In the rows, zero is written as 128.
One turn sends every row of this set to another row. A few are shown first. Where does it send the rows asked after them?
Beziz: [142 109 146  93 121 123 120 147 138 119 121 139 106 115 135 172 124 133
  98 112 106 131 120 115]
pib: [152  87 151 124 144 136 108 112 109 126 117 134 153 156 155 134  91 109
 123 110 106 168 137 109]
kude: [133 160 113 135 129 120 129 116 136  99 140 150 116 136 130 126 110 138
 154 110 146 116 136 126]
gos: [144 110 151 141 126 131 125 112 130  75 130 122 122 109 141 124 101 110
 144 103 102  95 113 118]
gebi: [158 100 154 115 133 116 120 105 123  70 123 124 121 134 140 132 115 121
 149 125 124 112 104  82]
Rofo: [148 130 140 125 151 100 109 111 116 142 128  86 148 110 140 127 132 141
 142 127 121 121 114 111]
nodab: [114  98 137 123 148 101 117 101 101 136 129 104 152 118 127 125 138 134
 140 130 115 104 124 112]
supa: [130 125 151 105 155  98 120 117  96 139 128 112 138 114 140 109 138 142
 121 119 102 129  97 125]
perut: [131  87 151  98 122 141 144 123 114 129 115 121 139 130 145 131 152 163
 114 119  98 138  99 127]
vafi: [149  91 139 119 139 143 127 103 133  75 119 115 104 138 139 104 121  95
 139 113 110 113 116 130]
pozal: [171  76 151 119 151 130 117 113 112 113  99 120 142 150 140 104 115 114
 108 118 129 153 127  97]
Finef: [153 101 154 120 139 113 126 124 140  75 125 129 112 138 143 108 115  97
 134 128 111 103 103 117]
zap: [117 117 158 116 117 122 130 149 133 120 116 136 106 124 125 175 113 159
 123 107 114 133 121  93]
Kaz: [116 123 123 119 121 105 127 141 107 153  91 120 152 136 108 154 105 130
 138 108 143 158 128 118]
siba: [153  68 157 128 131 120 127 114 106 117 108 124 164 151 128 123  99 117
 137 122 123 154 144 100]
gel: [137 132 131 111 123 119 142 152 110 158  86 131 127 136 111 140 121 142
 113 105 144 157 111 118]
kesa: [111 143 120 108 114 128 137 143 126 149  98 133 149 142 114 137 102 118
 152  85 121 156 132 126]
nutuz: [137 114 155 139 121 142 132 116 156  97  99 123 126 166 140 128  71 149
 140 110 111 140 151 126]
roko: [141  84 159 105 137 127 128 124 116 125 101 128 185 148 133 129 102 130
 120 113 101 140 123  97]
nuz: [138 122 136 113 135 112 124  93 121 119  93 105 133 150 154 100 115 104
 183 120 107 138 137 126]
Nadip: [125 160 122 121 116 131 139 128 153 116 145 133 115 130 127 114 123 139
 135 123 138 123 109 148]
Zivar: [101 130 129 142 141 142 143 149 141 111 122 146 121 158 128 109 114 127
 123  96 124 146 128 154]
bevo: [122 103 136  94 136 130 130 144 118 122 108 134 109 125 143 158 143 130
  88 128 109 134 117 105]
Fepub: [139 138 128 116 122 124 132 137 112 163 103 128 155 162 136 151 113 121
 137 119 142 169 118 109]
Moze: [135  95 141 112 159 110 118 115 114 136 108 102 148 116 132 111 143 143
 114 131 113 116  96 124]
Gud: [188 102 145  96 133 117 119  98 117 128 103 120 141 130 136 118 125 141
 106 130 126 111 119 107]
pupur: [156 120 147 142 130 125 137 105 131 127  92 102 105 150 124  85 105 128
 161 106 130 138 127 150]
Zuzam: [136 139 127 108 111 134 134 130 116 160  98 125 141 143 127 138 120 141
 120  75 141 165 118 126]
vuzuf: [108  92 138 114 120 121 123 144 113 107 123 127 115 121 137 167 115 135
 108 129 110 139 133  86]
furov: [136 129 148 137 131 120 139 103 121 125  91 102 123 166 149  80 119 115
 164 102 129 140 112 131]
volu: [151 108 131 131 133 126 120 110 120  85  81 101 102 144 149 105  94 134
 141  90 109 126 105 139]
zokuz: [139  96 140 124 114 134 139 101 116  68 134 119 112 137 136 124 106 107
 152 127 114 108 128 105]
Tet: [122 127 134 105 148  96 123 116 105 147 130 139 145 117 146 132 151 143
 139 131 111 118 130 107]
fuda: [106 154 104 126 117 122 140 122 119 105 133 129 126 129 118 144 110 140
 135 120 135 102 126 132]
Deron: [131 120 123 138 107 131 139 148 136 146 105 143 114 131 114 123 127 145
 122  81 145 111 110 110]
vudi: [124 116 153 142 106 149 148 130 134 111 104 159 117 164 158 146  90 120
 131 116 104 142 142 129]
pap: [130 161 131 142 115 119 150 132 139 116 126 123 135 120 132 133 122 145
 143 124 131  90 111 128]
pim: [162 113 149  88 153 129 122 107 114  83 109 116 136 151 137 112 113  96
 125 128 112 154 115 136]
zofe: [157 139 151 146 137 105 136 117 110 145 111 107 125 157 132 109 106 109
 178 106 125 138 131 126]
Simus: [146 131 137 135 118 151 151 128 137 112 108 149  93 166 136 123 100 129
 118 109 130 146 159 142]
keven: [120 151 113 121 121 136 153 137 135 121 120 139 116 130 110 128 122 138
 124 108 130 108 110 159]
barug: [164  81 159 119 147 118 122 119 107 123  88 131 154 158 151 124 109 120
 103  93 110 137 128 106]
Nif: [148 113 143 138 108 145 138 127 167 112  95 138 107 172 153 133 101 128
 124 107 130 134 151 132]
zubuv: [147 142 138 140 146 110 115 123 145 121  94 127  89 155 133 104  97 112
 128 114 134 127 156 136]
nak: [129 121 156  92 123 127 138 145 133 155 118 139 115 134 116 139 157 112
 119 126 130 147 126 110]
Tose: [133 121 137 136 103 134 149 130 129 101 105 138 117 163 136 143  75 141
 131 127 126 153 164 129]
relam: [116 107 140 111 109 144 120 131 136 101 113 129 129 111 157 172 116 131
 107 122 103 132 108 104]
rezab: [138 127 139 133 119 111 142  93 114 127  96  99 129 152 124 115 104 121
 183 120 128 129 139 145]

roko goes to Tet
barug goes to supa
Now find these:
Moze goes to bevo
pap goes to vudi
Tose goes to rezab
nak goes to Deron

One turn sends every row of this set to another row. A few are shown first. Where does it send the rows asked after them?
Labeg: [144  96 130 145 135 103 126 186 143 120 111 143  91 134 129 157 150 130
 137 162 131 144 136 131 132 141 150 128  97  93 132 136 118 146 151 109
 138 143]
rup: [124 135 129 115 136 115  77 159 155 112 120 128 106 159 160 163 128 137
 112 155 133 152 104 139 119  99 147 123 115 122 116 150 103 120 137 120
 135 156]
kosok: [107 128 130 137 114 117 105 172 146 128 124 145 133 181 136 176 142 104
 137 115 123 145 113 149 132 106 131 112 128 144 123 137 120 123 147 116
 147 155]
fata: [116 124 124 141 115 130 110 156 137 117 132 131 131 194 120 167 154 101
 142 131 132 128 132 145 125  94 132  99 128 162 134 132 107 124 146 127
 135 148]
Davur: [130 109 159 146 123 109 134 101 129 148 149 138 133 120 136  98 140 121
  87 155 133  96 115 147 140 131 124 146 103  95 139 124 162 104 162 139
 121 115]
vatu: [121 116 163 139 120 101 135  98 113 138 146 145 149 122 125 102 150 123
  92 149 137  91 121 145 133 125 123 156 101 105 124 129 167 112 154 146
 122 107]
dak: [113 116 164 133 116 111 121 100 103 142 159 147 148 126 124 117 150 127
  87 142 150  98 122 156 134 122 125 151 101 118 129 123 172 109 150 155
 120 106]
pupam: [126 139 123 115 132 125  91 145 144  93 134 121 111 164 142 146 141 131
 116 172 137 132 121 137 106  82 145 112 116 146 124 150  86 135 138 125
 127 144]
zezip: [123 109 162 141 122 114 132 114 123 148 168 145 127 115 128 102 139 118
  79 145 137 112 121 161 140 131 133 140 100 102 151 120 160 113 166 136
 123 112]
lil: [126 106 161 142 127 105 128  97 120 147 141 139 142 124 129 109 145 123
  91 150 140  96 120 142 139 132 126 150 101  95 129 124 170 100 156 149
 120 113]
rasu: [127 132 136 112 151 117  99 138 131  78 124 130 118 152 116 150 156 126
 129 159 148 149 145 127 106  93 156 119 103 127 119 153  89 141 129 128
 129 130]
kapo: [113 118 141 137 133 111 119 170 143 116 119 150 129 165 114 174 147  97
 147 107 130 164 135 142 135 118 145 112 116 120 128 139 116 132 145 112
 148 144]
bef: [123 127 125 139 104  96 120 195 137 125 119 155 111 143 152 157 146 140
 127 167 117 121 108 145 124 118 126 140 109 130 108 148 124 159 150 110
 142 152]
let: [111 123 164 134 114 108 132 114 111 141 168 157 142 114 128 103 144 123
  83 141 135 104 117 164 133 121 124 150 101 116 133 128 166 124 160 138
 125 109]
Sudib: [121 115 134 139 134 125 124 153 134 103 129 136 129 178  98 165 160  93
 150 121 138 147 154 138 125 106 144  99 117 137 140 133 103 133 145 122
 137 136]
saz: [122 119 160 143 119 104 141 104 122 140 155 144 139 118 130  92 144 120
  87 154 128  93 118 150 133 124 122 150 103 105 134 129 159 116 162 139
 123 111]
Lum: [131 121 118 137 104 110 109 163 113 112 115 134 125 170 134 167 168 144
 136 178 140  92 130 133 116 105 120 132 111 157 103 139 123 146 133 141
 125 141]
raziz: [125 125 141 109 155 106  87 151 142  97 108 136 114 144 135 169 142 132
 126 141 146 168 129 127 119 108 160 131 102 103 111 153 108 128 129 123
 137 141]
muz: [151  89 123 145 135 116 116 153 120 109 108 124 107 162 110 169 171 134
 146 176 155 117 159 120 124 128 145 120  98 120 128 129 117 134 136 142
 121 133]
luva: [128 103 160 140 126 118 119 100 115 149 160 137 134 126 125 117 144 123
  84 144 150 106 126 154 142 132 133 140 100 104 144 115 168  99 156 151
 116 108]

Lum goes to bef
vatu goes to saz
Now find these:
rup goes to raziz
kosok goes to kapo
let goes to zezip

One turn sends every row of this set to another row. A few are shown first. Where does it send the rows asked after them?
Nuku: [128 181 128 126 126 134 142  92 125 115 148 128]
buref: [140 120 146 141 119 129 125 152 134 109  91 131]
Selit: [124 107 115 134 138 119 155 144 150 119 137 135]
mogan: [112 153 112 115  99 133 158  82 142 121 130 133]
Tikul: [102 151 113 108  94 131 123 109 137 144 133 158]
fepi: [141 143 145 130 114 153 142 114 134  88  91 128]
Met: [136 138 140 125 103 134 103 147 127 117  94 146]
ruk: [143 132 146 144 118 140 145 124 136  94  87 120]
rako: [131 134 144  99 125 141 162 134 135 139 156 162]
gurel: [125 145 141 152 141 140 161 105 127 115 149 109]
lekif: [135 122 157 126 112 134 114 147 135 116  96 137]
Tav: [129 127 114 132 123 130 178 104 146 105 131 117]
kekub: [104 121 110 141 116 128 134 135 104 135 142 116]
Sekog: [103 175 115 119 118 122 162 125 114 119 130 159]
zugem: [135 135 144 117  94 140 102 131 122 118  97 144]
Geda: [128 147 144  87 123 131 143 121 145 139 161 135]
Vokop: [108 121 120 118 120 121 125 148 147 140 138 158]
sadaz: [142 150 135 117  96 154 121 109 125 101  93 137]
Nison: [127 161 139 121  93 145 109 117 127 111  93 143]
sebus: [101 139 129 135 130 113 143 125 134 125 140  90]
piv: [136 115 131 117 127 157 169 126 123 131 157 150]
kapiz: [102 174 134 122 131 111 159 120 142 112 131 121]
konuf: [135 156 142 132 102 148 135 106 134  97  88 126]
ginib: [136 119 127 118 121 164 157 105 128 128 161 116]
ginug: [131 174 127 114 113 117 124 114 110 137 151 153]
Nim: [127 133 140 130 121 112 134 145 105 147 150 155]
zamez: [124 118 148 156 142 126 154 133 115 133 147 128]
kup: [129 136 135  98 116 147 140 101 139 135 163 112]
bodud: [108 141 101 132 113 135 147 132  96 130 134 154]
Daka: [140 124 158 134 124 144 136 137 140  97  89 129]

piv goes to kup
zamez goes to Nuku
kapiz goes to bodud
Now find these:
lekif goes to fepi
Met goes to ruk
Tikul goes to Selit

